First come named moves, each a turn or a mirror, each shown by rows before and after it. For each pair of rows after them, which moves, in which order, take the first row to the second? The first pair is done for you.
move Z_702:
[-2.17 -0.74  0.40  0.28  0.01  0.54 -1.27 -3.22  0.89 -2.11 -2.10  3.28
 -1.76  0.60  1.40 -0.93  0.20  0.77 -1.42  1.33  1.05 -0.85  1.86 -1.16
 -0.55] -> [-1.39 -0.20  0.51  0.64 -0.75  0.42 -1.44 -3.33  0.79 -2.44 -1.61  3.34
 -2.07  1.55  1.20 -1.13  1.25  0.31 -0.88  1.53  0.88 -0.58  2.45 -1.76
 -0.21]
[-2.34 -0.69  0.13  1.18  0.43  0.50  0.87  1.76 -2.44  1.29  0.98  3.07
  1.42  0.26  2.45  0.55 -2.06 -1.80 -0.39  1.78 -0.28 -0.89  3.19  1.35
  0.66] -> [-1.42 -0.04  0.41  1.42 -0.89 -0.26  0.60  2.05 -2.44  0.93  1.51  3.05
  1.06  1.02  2.24  0.19 -0.96 -2.58  0.21  2.13 -0.82 -0.53  3.51  0.60
  1.06]
[-3.05 -0.26 -0.06 -1.27 -1.26 -0.02  1.60  0.42  0.51  0.80  0.13  1.49
 -0.85 -2.43  0.40  0.31  0.99  0.99 -0.39  1.52  1.51 -0.95 -1.52  0.75
 -0.20] -> [-1.54  0.61  0.48 -0.60 -3.00 -1.11  1.24  0.67  0.53 -0.05  0.71  1.49
 -1.38 -0.69 -0.08 -0.69  2.94 -0.36  1.05  2.10  0.60 -0.35 -0.76 -0.37
  0.10]
[ 1.13  0.04 -0.95 -0.36  0.47 -1.07 -2.76  0.36  2.14 -1.97 -0.68 -0.53
 -0.45 -0.25 -1.28 -1.10 -1.68  1.33 -0.67 -1.04  0.74  0.55 -0.67 -2.12
  0.46] -> [ 1.49  0.14 -1.06 -0.21  0.33 -0.91 -2.66  0.23  2.04 -1.95 -0.64 -0.39
 -0.51 -0.39 -1.27 -1.17 -1.83  1.38 -0.82 -1.05  0.49  0.58 -0.84 -2.03
  0.38]
move Z_67:
[-1.89 -0.30  0.21 -0.42 -0.80  0.04 -1.66 -3.13  0.17  0.74 -1.05 -1.65
 -0.49  0.71  1.90  0.30 -0.47 -1.39 -2.30  0.45  0.15 -1.47  0.74  1.50
  1.84] -> [-0.91  0.15  0.44  0.60 -1.49  0.61 -1.80 -1.52 -0.61  0.07 -0.72 -1.17
 -1.40  0.88  1.56 -0.64 -1.39 -3.05  0.39 -0.72  0.81  1.03 -0.42  1.58
  2.87]
[ 1.71  0.88 -0.78 -1.78  1.11 -1.45 -2.01 -3.86  3.31  1.99  0.30 -1.66
  1.07 -1.10 -1.79  0.44  2.43  1.23 -1.89  1.81 -0.88 -2.12  1.04 -1.66
 -0.74] -> [ 0.46  0.60  0.34 -1.49 -1.72 -0.91 -0.99 -4.89  2.78  1.23  1.75 -0.04
 -1.56  0.40 -1.88 -2.05  2.92 -0.41 -0.03  0.46  0.95  1.10 -0.91 -0.11
  3.24]
[-0.03  1.73  0.63 -1.32  1.03 -2.83 -1.49 -1.01  1.78  0.10 -0.08 -0.44
  0.97 -1.21 -1.07  0.13  1.33 -0.57  0.52  0.91 -0.65 -0.58  0.86  0.62
 -0.08] -> [-0.24  1.95  0.62 -1.59  0.34 -2.71 -1.16 -1.60  1.81 -0.02  0.52  0.21
  0.03 -0.62 -1.03 -0.63  1.69 -0.99  1.06  0.52 -0.06  0.07  0.43  1.18
  1.39]
move Z_743:
[-0.76  0.95  2.18 -1.50  0.49 -0.48  1.19  0.50 -0.90 -0.47 -0.87 -0.31
  0.29  0.00  1.46 -0.52  3.52 -0.77 -1.11  0.53 -0.32 -3.29  1.21 -2.24
  3.61] -> [-1.88  0.29  2.36 -1.48  0.43  0.72  1.57  0.31 -1.11 -0.67 -0.40  0.13
 -0.79 -0.72  1.44 -1.41  2.48 -0.63 -0.35 -1.06  1.42 -1.45 -0.54 -1.13
  5.21]
[-1.03 -0.14 -0.88 -1.46 -0.16 -0.10 -0.39 -0.94  0.89  0.71  0.64 -1.78
  0.08  0.61  1.10  0.16  1.70  1.81 -1.76  2.24  0.19 -0.02  1.75 -1.75
  0.14] -> [-2.02 -0.67 -1.01 -1.52 -0.56  0.51  0.03 -1.56  0.85 -0.12  1.18 -1.06
 -0.77  0.35  1.27 -0.45  1.12  1.48 -1.31  1.11  1.39  1.58  0.45 -0.89
  1.64]
[-0.88  0.96  0.45  1.47  2.30  2.34 -1.36  0.34 -0.88 -0.39  0.63 -0.03
  0.43 -0.85  0.90 -1.43 -2.54  1.33  1.03 -0.73 -1.02  2.81 -2.81  1.75
  0.33] -> [ 0.86  1.71  0.30  1.42  3.33  1.21 -1.94  1.19 -0.72 -0.29 -0.17 -0.85
  2.13 -1.05  0.99  0.10 -1.76  1.60  0.31  0.77 -2.79  0.57 -0.79  0.23
 -1.98]
[ 2.24  0.37 -0.82  0.68 -1.11 -1.07 -1.91 -0.31  1.13 -1.05 -0.55 -1.64
  0.05  0.82 -0.91 -0.22  0.76  1.63 -0.04  0.00 -1.08 -0.42  0.05 -1.01
 -0.23] -> [ 1.67  0.42 -0.48  0.39 -2.11 -1.24 -1.44 -0.89  1.30 -1.28  0.10 -1.13
 -0.96  1.34 -1.14 -0.75  1.37  1.33 -0.14  0.01 -0.20 -0.01 -0.27 -0.41
  0.90]
move Z_395:
[-4.05 -1.67 -0.60 -0.95  0.25  3.28  1.51 -3.22 -1.63  0.77  1.05  2.07
 -1.32 -1.26  1.12 -0.90 -2.52  2.55 -2.14 -2.82  3.77  1.88 -2.73  2.73
  1.62] -> [-3.85 -1.75 -1.44 -1.29  1.31  3.16  0.53 -3.42 -0.82  0.68 -0.07  0.74
 -0.56 -2.12  0.82  0.08 -2.72  4.31 -3.00 -2.88  3.46  0.32 -2.83  2.07
  0.22]
[ 1.53  0.95 -0.06  0.45 -4.06 -2.32  0.65 -1.30 -0.01 -0.59  2.78  0.23
 -0.31  2.07 -0.92 -2.10  2.95 -1.89  1.97  0.58 -0.84  2.35  0.31  0.22
  1.45] -> [ 0.31 -0.06  0.04  0.44 -0.74 -0.44  2.57  2.40 -2.38  1.76  2.14  1.71
  1.88 -0.11  1.16  0.02 -1.27 -3.59  2.82  0.15 -0.87  2.67 -0.06  1.56
 -1.41]
[-1.39  0.75 -0.55 -0.54  0.92  0.51  0.15 -1.07 -0.88  0.40  0.97  1.07
 -0.42  0.57  0.91  0.47 -3.98 -1.48  0.89  0.70  0.33  2.38  0.04  1.20
  1.09] -> [-0.72  0.62 -1.20 -0.79  2.02  0.45 -1.13 -1.50  0.15  0.02 -0.25 -0.83
  0.21 -0.97  0.19  1.54 -4.23  0.35 -0.34  0.76  0.15  0.54  0.44  0.01
 -0.58]
[-3.41 -1.26 -1.63 -0.74  1.57  1.59  2.23  0.19  0.25  0.23 -0.88  0.10
  1.72 -1.19  0.91  0.73 -2.16  0.59 -3.68 -0.25  1.00 -0.57  0.30  1.11
 -0.62] -> [-2.26 -0.82 -2.07 -1.34  0.12  0.38  0.63 -2.05  2.07 -0.86 -0.98 -1.23
  0.44 -0.44 -0.55 -0.11  0.34  2.30 -4.59 -0.03  0.82 -1.46  0.71  0.14
  0.49]
Then:
Between the rows of a pair lie two moves.
[-4.38 -1.30  0.93 -1.43 -0.43  1.56  3.32 -1.74 -0.58  1.52  2.17  3.43
 -1.50  0.45  1.99 -0.47 -0.83 -1.66 -1.22  1.58  0.79  0.75 -0.28  3.71
  2.19] -> [ 1.25  0.91  1.30  1.42 -2.72 -0.10  1.19  1.97 -1.42 -0.12  1.96  1.75
 -1.66  2.84  0.20 -2.22  0.80 -4.64  3.82  1.14 -0.55  3.06 -0.01 -0.30
  2.10]
Z_743 then Z_702
[-0.93 -0.43  0.78 -2.54  0.18  1.28  1.07 -0.40 -0.61  0.08 -0.46  0.24
 -0.18 -0.08  0.51 -0.66 -1.39  0.51  1.28 -0.68  1.65  0.86 -2.04  1.02
  0.89] -> [ 2.15  0.84  0.57 -1.20  0.70  0.42 -0.24  1.85 -0.99  0.14 -0.77 -1.14
  1.17  0.14 -0.21  0.11 -0.89 -0.18  2.53 -0.05 -0.08 -0.06 -0.74 -1.38
 -1.20]
Z_702 then Z_67
[-1.24 -1.58 -0.74 -1.16 -1.37  1.11  0.95 -1.55 -0.42  1.34  0.81  1.36
 -3.39 -2.64  2.70  1.20 -2.72 -3.13  0.57 -1.26  0.39  1.16  0.08  2.89
  1.37] -> [-0.46 -1.46 -1.69 -1.11  0.94  0.76  0.11 -0.52 -0.12  1.86 -0.31  0.07
 -1.11 -3.77  3.09  3.19 -3.54 -2.41 -0.66 -0.47 -1.16 -1.55  1.71  1.71
 -1.66]
Z_67 then Z_67
[-1.75 -1.20 -0.04 -0.31 -0.86 -1.17 -0.13 -2.69  1.26 -0.73 -0.32 -0.56
  1.27  1.12 -0.01 -0.14  3.34  2.15 -3.16  0.35 -0.27 -2.05  2.30  0.36
  2.09] -> [ 2.38 -0.14 -0.21  2.70  0.29  0.28 -1.17  3.19 -0.97 -0.87 -1.02 -1.18
  2.02  0.54 -0.65 -0.37 -0.26 -1.79  3.37 -2.21 -0.16  1.67  0.44 -1.84
  0.66]
Z_67 then Z_67
[-1.65 -0.06  0.92 -1.92 -0.16 -1.15 -0.72 -3.16 -0.74 -0.60  2.67  0.77
  1.31  1.04 -0.54 -0.38  1.36  3.20 -1.11  2.18 -1.01 -1.21  0.70 -1.12
  0.47] -> [-2.72 -1.14  0.72 -1.50  0.94  1.08  0.14 -2.31 -1.74 -0.44  2.37  1.88
  0.78 -0.19 -0.12 -0.83 -1.76  2.54  0.13 -0.23  1.16  1.21 -2.11  0.43
  1.42]
Z_67 then Z_702
[-0.41  0.67  0.74 -0.02 -2.35  0.16  1.39 -0.34 -1.18 -0.94  1.17  1.48
 -1.31  1.41 -0.12 -2.32  1.15 -2.22  1.44 -0.38  0.67  2.80 -0.93  0.12
  2.42] -> [-1.50 -0.46 -0.30 -1.07  2.48  0.86  1.89  1.00 -1.39  1.39 -0.72  0.71
  2.13 -1.83  1.29  1.52 -2.35 -0.13 -1.57  0.78 -0.41 -1.41  0.71  0.79
 -2.12]
Z_395 then Z_67
[ 0.06  1.35 -0.02 -1.11 -2.25 -3.23 -0.36 -1.77  1.39 -0.81  0.09 -0.61
 -1.41  2.48 -0.85 -1.00  5.18  0.15 -2.55  3.72 -1.68 -2.57  4.20 -0.65
  0.83] -> [-5.08 -0.82  0.50 -1.67  1.14  0.54  4.00 -0.07 -1.40  2.07  0.49  2.97
  0.33 -0.42  2.56  0.73 -1.12 -1.50 -2.71  2.60  0.65 -1.20  1.88  4.11
  0.40]
Z_395 then Z_702
[-2.35 -0.71  0.25  0.12 -0.72  0.11  1.72 -0.02 -0.19  0.69  0.16  0.27
 -0.04  0.38  0.87  0.83  0.05 -0.93 -0.35  0.79  0.50 -0.24 -0.24  1.35
 -0.33] -> [-1.02 -1.02 -0.50  0.17  0.79  0.10  0.37  1.07  0.07  0.38 -1.37 -0.92
  0.69 -0.56  0.44  1.53 -1.04  0.47 -0.57  0.16  0.10 -0.82 -0.34  0.18
 -1.70]
Z_67 then Z_395
[-3.19 -1.04 -0.98 -2.10  1.11 -0.34  0.82 -3.06  1.46  0.66  0.49  0.26
  0.52 -1.06  1.30  1.27  0.33  1.32 -3.61  2.52 -0.29 -3.64  0.88  2.77
  0.22] -> [-3.07 -1.57 -1.14 -0.53  2.10  1.92  1.84  0.08 -1.04  1.13  0.20  1.41
  0.51 -2.11  1.76  0.87 -4.14 -0.93  0.23 -0.36  1.66  0.06 -2.17  3.58
  0.46]
Z_67 then Z_395
[ 1.23 -0.07  0.49  1.48 -0.75 -0.27  0.92  1.07  0.12  0.65  0.88  0.39
 -0.21 -0.08  0.48 -0.67 -0.31 -0.08  2.00  0.00 -0.03  0.80 -1.16  0.32
 -0.68] -> [ 0.31 -0.71  0.04  0.58  0.51 -0.45  0.50 -0.28  0.84  1.28  0.33 -0.42
  0.34 -0.53  0.59  0.15  0.29  1.69 -0.49  0.75 -0.50 -1.25 -0.40  0.44
 -1.88]
Z_395 then Z_67
